Which row each row swaps with, under one turn or mirror:
G: [-0.02  0.78 -0.23  0.07 -1.04  1.23  0.70  1.80  1.63 -1.70 -0.25  0.56
  1.01 -0.46  1.82 -0.73 -0.28 -0.01  0.91  0.57 -0.43 -2.00  0.49]
U: [-1.31  0.45 -0.22  0.58  0.30  0.98 -0.73 -1.03  2.12  1.06  0.18 -0.17
  0.66  0.84  0.94 -0.15  1.23  0.21  1.14 -0.04 -1.50 -0.98  2.58]
T: [ 0.95 -1.12  1.05 -0.26  1.36 -1.03 -1.95  1.13 -1.58 -1.69 -0.11 -0.43
  0.69 -0.65 -2.28 -0.13  1.70 -0.33 -0.94 -0.10  1.94  1.73 -0.05]
Q: [-0.14 -0.09 -0.15  0.16  1.40  1.36 -0.42  1.54  0.35  0.04  2.20  0.44
  1.23 -2.79  0.36 -0.77  1.61 -0.02 -1.93  1.55  3.84 -0.17 -0.30]
Y: [-0.77  0.97  0.65  0.89 -1.56  2.48  0.69  0.81  3.07  0.46  0.05 -0.33
  0.37 -0.81  0.13 -1.48  1.58 -0.42  1.31 -0.65  0.31 -1.66  0.91]
R: [-0.55 -0.97  0.99 -1.37  1.24  3.01 -2.16  1.03  1.28 -1.08  0.69  1.06
  0.88 -1.07  0.90 -0.40 -1.31 -2.07 -2.28 -0.27  1.00 -0.34 -0.83]
L: [-2.18  2.33 -0.58  0.42 -0.75  0.67  0.37  0.39  0.99  0.84 -0.28  0.82
 -0.03  0.62 -0.70 -1.17  0.80 -0.38  1.57  1.44 -0.69 -1.20  0.38]
N: [ 1.59  0.21 -1.17  1.01 -1.00  0.46 -0.51  0.50  2.21 -0.13  0.16  0.97
  0.76  1.40  0.69 -1.04  0.61 -1.33  0.15  1.93 -0.04 -2.64  1.39]
P: [-1.04 -0.63  0.40  1.53  1.36 -0.98 -1.86 -1.26 -0.02  0.91  0.11 -1.37
  0.41  0.44 -1.60 -0.12  2.44  0.58 -1.07 -0.33  0.29  1.18  2.24]
C: [-0.58 -0.52 -0.16 -0.26  1.82  1.55 -1.15  1.03  0.89  0.05  1.38  1.29
  1.87 -3.38  0.59 -0.82  1.40 -0.82 -1.73  1.11  3.21 -0.80 -1.31]
F: [-1.69  0.62  0.59  0.00  0.83 -1.18 -2.00 -0.33 -1.23  0.76 -0.71 -0.21
 -0.09  1.21 -3.33 -0.50  1.38 -1.02  0.02  1.30  0.67  0.83 -0.19]
S: [-1.05 -0.91  0.52 -0.74  1.45  2.72 -2.10  0.38  0.84 -1.15  0.43  1.08
  1.55 -2.35  0.62 -0.37 -0.64 -2.16 -2.83  0.62  1.50 -0.96 -1.14]
B: [ 1.34 -0.39 -0.21  1.40  0.36 -0.59 -1.92  0.63  0.38 -0.37 -0.06  0.37
  0.24 -0.05 -2.64 -0.10  2.11 -2.67 -1.03 -0.24  0.95  2.39  0.72]
K: [ 1.12 -0.09  0.88 -0.22  1.39  0.86 -3.02 -0.98 -1.67 -0.11 -0.09 -1.10
 -0.28  0.25 -3.15  0.16  1.87 -0.40 -1.89  0.00  1.29 -0.45  0.78]

C pairs with S
Q pairs with R
Y pairs with K

